Here are some numbered points:
0.5;0.2;-0.1;-1.1;0.2;-0.5;0.6;0.6;-2.0;0.8;0.7;-1.0;-0.6;2.0;-0.2;0.4;0.6;0.7;0.0;-0.2;0.9;-0.1;0.6;1.0;-0.8;0.5;1.4 0
0.9;0.9;-0.3;0.4;0.9;-0.4;0.0;0.3;-1.1;1.0;-1.4;0.3;0.4;0.6;-0.7;0.0;0.8;0.1;0.8;-0.2;-1.1;-0.7;0.2;0.2;0.4;-0.8;-0.3 1
0.0;1.5;-2.4;-1.2;0.3;-1.3;-0.3;2.9;0.5;0.7;-0.5;-0.5;1.4;0.8;0.4;-0.8;0.7;-1.1;-1.2;0.3;-0.6;-1.5;-0.3;0.3;0.8;1.3;0.5 2
-0.1;-1.3;-1.1;-0.1;0.1;-0.8;0.7;1.1;-0.1;0.8;0.6;1.0;-1.1;0.3;1.7;0.5;-0.2;0.5;1.1;-1.7;0.1;1.2;0.9;1.3;1.1;-0.3;0.9 3
0.2;-0.1;0.3;-0.4;0.2;-1.2;0.1;0.0;2.2;-0.6;1.1;0.1;-0.2;1.1;0.0;1.6;0.0;-0.3;0.3;0.1;0.1;-1.3;0.2;1.1;1.0;-0.3;0.8 4
0.2;-0.3;-0.7;-1.0;-0.4;0.5;0.3;-0.1;-0.8;-0.1;-0.1;0.4;-0.1;-0.3;0.0;-0.4;-1.1;0.2;0.3;1.5;0.2;0.0;-0.3;-0.1;0.6;0.2;-0.3 5
0.4;-0.6;-0.1;-0.5;-0.1;0.1;0.3;-0.9;0.7;0.3;0.5;0.7;-0.2;0.2;-0.1;0.1;0.7;0.9;1.3;-1.2;-0.1;0.6;-0.4;-0.1;0.0;-0.7;-1.1 6
0.3;-0.1;-0.8;0.3;0.1;-0.2;-0.1;0.4;-0.2;1.0;0.8;0.6;0.8;0.7;-0.1;-0.6;-0.3;-0.6;1.1;0.9;1.2;0.8;-0.2;0.2;-0.1;-1.3;1.4 7
0.5;2.4;1.5;1.9;-1.1;2.1;1.0;5.3;2.1;0.9;0.1;0.4;-1.4;-1.3;-4.0;0.4;-3.9;-2.3;-1.7;-3.7;-1.5;2.7;-3.5;3.6;0.5;-6.8;3.4 8
-0.6;0.3;0.4;0.9;0.7;-1.4;0.2;-1.1;0.0;1.4;0.5;-1.1;0.2;0.5;-0.9;-1.1;-1.2;0.5;0.8;-1.4;-1.9;0.1;0.1;-0.2;0.0;-1.4;-0.2 9
0.7;0.1;-1.1;-0.9;-1.0;0.3;0.9;0.9;-1.3;1.0;-0.9;0.3;-1.0;0.3;0.2;1.1;0.0;-0.2;-0.5;-0.5;0.2;-0.3;-0.2;-0.7;0.3;-0.5;0.8 10
-0.4;1.3;-0.7;0.0;1.1;-0.2;-0.4;0.8;1.0;0.0;-0.7;0.2;-0.6;-0.2;0.0;0.9;0.3;-0.2;0.7;-0.6;0.0;-0.4;0.3;0.4;-0.6;-0.5;0.2 11
-1.0;-0.1;-0.4;0.9;0.1;0.4;-0.1;0.5;0.3;-0.1;-0.8;0.3;-0.1;-0.2;-0.7;0.2;-0.6;0.6;-0.8;0.6;0.0;-0.1;0.3;0.4;0.0;-0.6;0.9 12
0.4;0.4;0.1;-0.5;0.6;0.4;0.0;0.4;-0.7;0.5;-0.1;1.2;-0.3;-0.4;0.3;-0.4;0.0;0.5;1.3;0.5;1.2;0.6;1.0;-0.3;-0.6;-0.6;0.9 13
-0.3;0.1;-0.7;0.0;1.2;-1.6;-0.1;0.5;1.8;-0.8;-1.4;-0.3;-1.1;-0.7;-0.9;-1.0;1.3;0.1;1.1;-0.8;0.0;-1.1;-1.9;0.4;0.1;-2.3;-1.5 14
0.2;-0.1;0.3;0.7;0.3;1.3;-0.4;-0.5;0.9;-0.3;2.2;-0.6;-0.6;-0.3;-0.2;0.1;-1.5;-0.7;-0.1;-0.2;-0.4;0.5;0.0;-0.1;-0.2;0.4;-1.1 15
-0.4;-1.3;0.5;0.1;0.7;-0.7;-0.1;-0.7;0.2;-0.8;-0.6;-0.2;-0.4;-0.2;-0.1;-0.2;0.6;0.1;0.3;-0.2;-0.6;0.6;-0.4;-0.1;0.5;-0.2;-0.1 16
0.4;0.9;-0.7;-1.8;0.3;-0.4;0.6;1.6;0.0;0.4;-0.9;-0.8;1.5;0.7;-0.3;0.1;0.0;-0.4;0.6;0.4;0.2;2.5;-0.3;0.4;-2.1;-1.6;1.3 17
-0.9;-0.3;1.7;-0.2;-0.6;-0.6;0.0;-1.3;0.1;-0.7;-0.2;-0.7;-0.3;0.8;1.0;-0.1;-0.1;0.0;-1.0;0.7;0.6;-1.5;0.4;0.4;0.2;2.0;-0.4 18
1.2;2.1;0.2;-1.2;-0.4;-0.6;-0.5;-0.6;0.0;0.4;-1.1;0.1;-0.4;-0.8;0.0;-1.1;1.0;0.0;1.3;-0.8;-1.8;0.1;-0.8;-0.3;-1.4;-0.9;1.0 19
-1.4;-0.6;-0.1;1.0;1.2;1.0;-0.4;-0.7;2.8;-0.9;-1.1;0.6;0.5;1.3;-0.1;-0.7;-1.4;0.0;-2.1;1.0;-0.5;-0.1;-0.6;1.5;0.9;0.7;-0.8 20
0.8;1.8;-0.8;0.9;-0.3;-0.4;-1.0;-0.6;-1.3;-0.3;-0.9;0.6;-0.6;0.2;-1.3;0.5;-0.5;-0.4;0.9;-1.1;1.5;-0.8;0.5;-1.7;-1.2;-1.5;0.0 21
-2.7;-0.7;0.6;-0.8;1.0;-2.1;0.2;0.2;-1.0;-1.2;-0.2;-2.0;2.0;-0.8;-2.4;-1.9;0.5;3.2;0.5;-0.4;1.2;1.6;1.1;0.7;-0.6;-0.2;1.4 22
0.0;-0.9;1.3;0.7;-0.5;0.0;0.8;0.1;0.3;0.1;-0.2;0.7;1.0;-0.4;0.6;0.6;0.9;-0.6;0.5;0.4;-0.5;-1.1;-0.5;0.3;0.2;-0.9;-0.6 23
0.2;-1.0;0.9;0.2;-0.1;0.0;1.0;0.3;-0.2;-2.5;1.7;-1.2;0.4;0.1;0.2;-0.4;0.8;-1.7;-0.1;-1.0;-1.6;-0.9;-1.5;-0.3;-1.3;-0.5;-2.1 24
-0.3;0.2;-0.1;-0.1;-0.5;-0.2;0.0;0.4;-0.2;-0.3;0.7;-0.3;-0.5;0.0;0.7;0.3;0.4;0.2;-0.5;0.1;0.4;-0.5;1.0;0.3;0.7;-0.1;0.6 25
-0.7;0.6;1.2;-0.1;0.0;-0.1;-0.4;-0.8;1.0;-0.2;-0.5;0.2;-0.2;-0.5;0.8;0.5;0.5;-0.4;0.3;0.4;0.4;-0.1;-0.2;0.1;-0.6;0.0;0.0 26
0.2;0.4;0.2;0.4;-0.1;-0.9;0.0;-0.7;0.4;1.2;0.2;-0.4;0.1;0.2;-0.4;-0.5;-1.1;0.6;0.6;-1.0;-1.2;0.0;0.1;0.5;0.1;-0.6;0.0 27
-0.7;-0.1;-0.2;0.7;0.0;-0.5;-1.6;0.3;0.4;0.1;-0.3;-0.5;0.2;0.4;-0.5;-1.2;0.3;0.1;-0.6;1.6;1.1;1.1;1.0;-1.3;0.0;-0.3;-0.6 28
1.0;1.6;0.9;1.0;-0.4;0.5;0.4;1.7;0.8;0.8;-0.5;-0.1;-0.5;-0.5;-1.0;0.7;-0.8;-0.7;-0.3;-1.0;-0.5;1.1;-1.2;2.0;0.1;-2.5;0.9 29
1.0;0.2;-0.8;-1.4;0.0;1.3;-1.3;1.0;-2.7;0.4;-2.3;-0.3;-1.6;1.1;-2.9;0.9;2.7;-0.1;-0.1;-0.2;-0.3;0.5;-1.0;-0.5;-0.9;1.0;1.2 30
Which five points above are nearest to each new point by angle, seen from the average point of the numbered points? Their numbers follow each, nearest first.
0.0;-2.2;0.0;-0.9;0.2;0.4;-0.2;0.3;0.7;-0.9;0.7;-0.3;-0.4;-0.7;0.6;0.1;0.4;0.1;-0.1;1.4;-0.6;1.5;-0.3;-0.6;-1.8;0.9;0.8 16 15 5 26 24
-0.1;-0.5;0.4;1.4;0.5;2.0;-0.4;-0.2;1.0;-0.1;3.2;-0.9;-1.2;-0.9;-0.1;0.3;-2.5;-1.3;-0.3;-0.6;-0.5;0.4;0.2;-0.8;-0.1;0.6;-1.8 15 24 20 27 9
0.3;-0.4;-0.1;0.7;0.1;0.1;-0.2;-0.2;-0.7;0.4;0.1;0.5;-0.8;0.6;0.2;0.4;-0.1;0.0;-0.3;0.3;-0.1;-0.4;-0.2;0.4;0.3;0.7;0.1 18 5 25 0 10
0.4;0.3;-2.2;-1.4;0.7;1.2;1.3;-0.5;-1.8;0.0;-0.1;0.8;0.0;-0.5;0.1;-0.7;-2.0;0.1;0.5;3.5;1.1;-0.2;-0.9;-0.6;1.8;0.8;-1.9 5 13 10 7 28
0.8;-0.8;-0.2;0.5;0.2;1.1;1.0;0.7;-0.7;-1.8;1.0;-0.7;0.4;-0.3;0.3;-0.4;0.6;-1.7;-0.2;-1.2;-1.1;-0.5;-1.5;0.1;-1.0;-0.3;-1.9 24 15 23 16 6
0.3;-0.2;-1.0;0.5;0.2;-0.4;-0.3;0.8;-0.3;1.0;1.0;0.4;0.5;0.9;-0.1;-0.4;-0.2;-0.8;1.0;1.0;1.1;0.4;-0.3;0.4;0.0;-1.1;1.3 7 13 17 0 3
-1.3;-0.4;2.1;-0.6;-0.9;-0.5;-0.2;-1.8;0.2;-0.8;-0.5;-0.5;-0.7;1.0;1.1;-0.1;-0.5;0.9;-1.6;1.2;0.2;-1.8;0.6;0.6;0.5;2.5;-0.5 18 26 25 20 5
-0.9;-0.3;0.2;-0.4;0.8;-1.4;0.3;0.1;-0.4;-0.6;0.2;-1.1;0.7;-0.1;-1.0;-0.8;0.3;1.2;-0.1;0.3;0.3;0.7;0.4;-0.1;-0.5;-0.1;0.6 22 28 16 0 18
-0.4;0.8;0.0;-0.1;1.3;0.4;-1.4;-1.4;3.0;-0.4;-0.4;-0.4;0.5;-1.2;-1.4;-0.3;-0.6;-0.3;-0.7;0.3;0.7;-0.8;-1.7;0.4;-0.4;2.4;-0.5 20 26 15 18 11
0.5;-0.5;-0.8;0.7;1.1;1.0;0.8;0.7;1.1;0.3;0.0;0.2;0.6;-0.4;1.5;1.1;1.2;-1.3;0.2;-0.6;0.5;-1.3;0.3;0.6;0.0;-0.2;-0.2 23 11 4 25 26
0.7;-1.1;-0.4;2.4;0.1;-0.2;-0.5;-0.4;-1.5;1.6;0.0;0.9;-2.4;1.9;0.7;1.1;0.4;-0.1;-0.9;1.5;-0.2;-1.9;-0.5;0.9;0.7;1.2;-0.2 18 25 10 0 1
-1.2;-0.5;0.2;1.5;0.1;-0.6;-2.9;0.9;0.2;-0.5;-0.8;-0.6;0.1;0.3;-0.9;-1.8;0.4;-0.5;-1.1;1.8;1.9;2.1;1.7;-2.3;0.2;-0.9;-0.4 28 12 22 7 21
0.3;-0.2;-0.8;-1.4;-0.3;0.8;0.3;-1.9;1.5;-0.1;1.0;1.1;-0.2;0.4;-0.2;0.3;0.9;1.5;1.9;-1.3;0.0;0.6;-0.3;0.0;0.5;-1.0;-1.4 6 16 3 15 14
2.9;0.1;0.2;0.0;-1.4;-0.1;-1.3;1.5;-1.5;1.1;-0.7;-1.3;-0.8;0.2;-1.1;-1.4;0.8;-1.1;0.4;-2.3;0.5;0.4;0.8;-0.2;0.7;-0.3;-0.4 30 21 10 1 0
0.2;-1.6;-0.9;0.1;0.0;-0.5;0.6;0.9;-0.3;0.3;0.4;0.6;-0.9;0.2;1.1;0.6;-0.5;0.3;0.8;-1.1;0.0;0.8;1.1;0.4;1.1;-0.2;0.5 3 25 10 6 13
-0.5;0.6;0.3;-0.8;-0.2;-0.5;-0.3;0.6;0.9;0.2;-0.5;1.8;0.2;0.9;1.1;-1.1;-0.5;0.7;0.2;0.5;1.0;0.6;1.1;0.3;-0.2;-0.4;0.6 13 28 7 3 26
3.0;2.5;-1.1;-1.6;0.2;-2.8;-1.8;1.9;1.5;1.7;-0.7;0.9;-0.1;1.0;1.3;-1.2;2.6;-1.9;2.1;0.9;-2.3;1.8;-1.4;-0.1;0.4;-0.7;0.8 19 2 17 1 7
0.2;-0.4;1.0;-0.1;-0.5;0.0;0.6;-1.2;0.2;0.3;-0.1;-1.0;0.7;0.1;-0.2;1.0;-0.6;0.7;-0.9;0.1;0.4;0.4;0.8;-1.2;-0.5;0.7;-0.7 18 15 26 28 5
-0.1;0.2;0.0;0.2;0.4;-0.2;0.0;0.4;-0.5;-0.4;0.2;0.2;0.2;0.4;0.0;-0.5;-0.4;0.1;-0.5;0.5;0.5;-0.3;0.3;0.3;0.2;0.6;0.1 18 25 5 28 20
0.3;-0.5;-2.4;-1.8;0.1;1.8;0.8;0.0;-1.9;-0.1;-0.3;1.3;0.3;-0.4;-0.4;-1.4;-1.8;0.1;0.6;3.1;0.7;0.2;-1.1;-0.4;1.9;0.4;-1.2 5 13 7 10 28
1.2;-1.6;-0.5;2.0;-0.6;0.0;-0.4;-0.9;-2.3;1.1;-0.2;1.5;-2.7;2.1;1.1;1.0;-0.4;0.4;-1.0;1.1;0.1;-1.4;-0.5;1.2;0.9;2.7;0.1 18 10 0 5 25
-0.9;2.3;-1.1;-0.1;1.5;-0.5;-1.0;1.5;1.8;0.2;-1.1;0.4;-1.0;-0.4;-0.4;1.5;0.0;-0.1;1.0;-1.7;-0.3;-0.4;0.6;0.0;-1.7;-0.9;0.2 11 21 14 19 29
1.2;-1.3;-2.5;-0.8;0.7;0.2;-0.3;0.0;-1.1;-0.3;-1.4;1.3;-0.7;1.0;0.9;-0.1;0.1;0.2;0.9;-0.8;0.8;-2.2;2.0;-0.4;1.2;2.6;-2.4 5 18 1 10 25
0.2;-1.0;-0.1;-0.5;0.5;0.4;0.5;-1.0;0.8;0.3;0.8;0.4;-0.4;0.4;0.1;0.0;1.5;0.6;1.4;-1.3;0.0;1.0;-0.3;-0.2;-0.4;-1.1;-1.1 6 16 3 24 14
1.2;1.2;-0.1;-0.3;1.6;0.4;-0.2;-0.2;-1.6;-1.0;-0.5;0.4;-0.5;3.0;1.3;1.1;1.0;-0.5;0.1;2.2;0.6;0.6;0.4;1.2;-0.7;1.1;-0.9 0 18 30 5 1
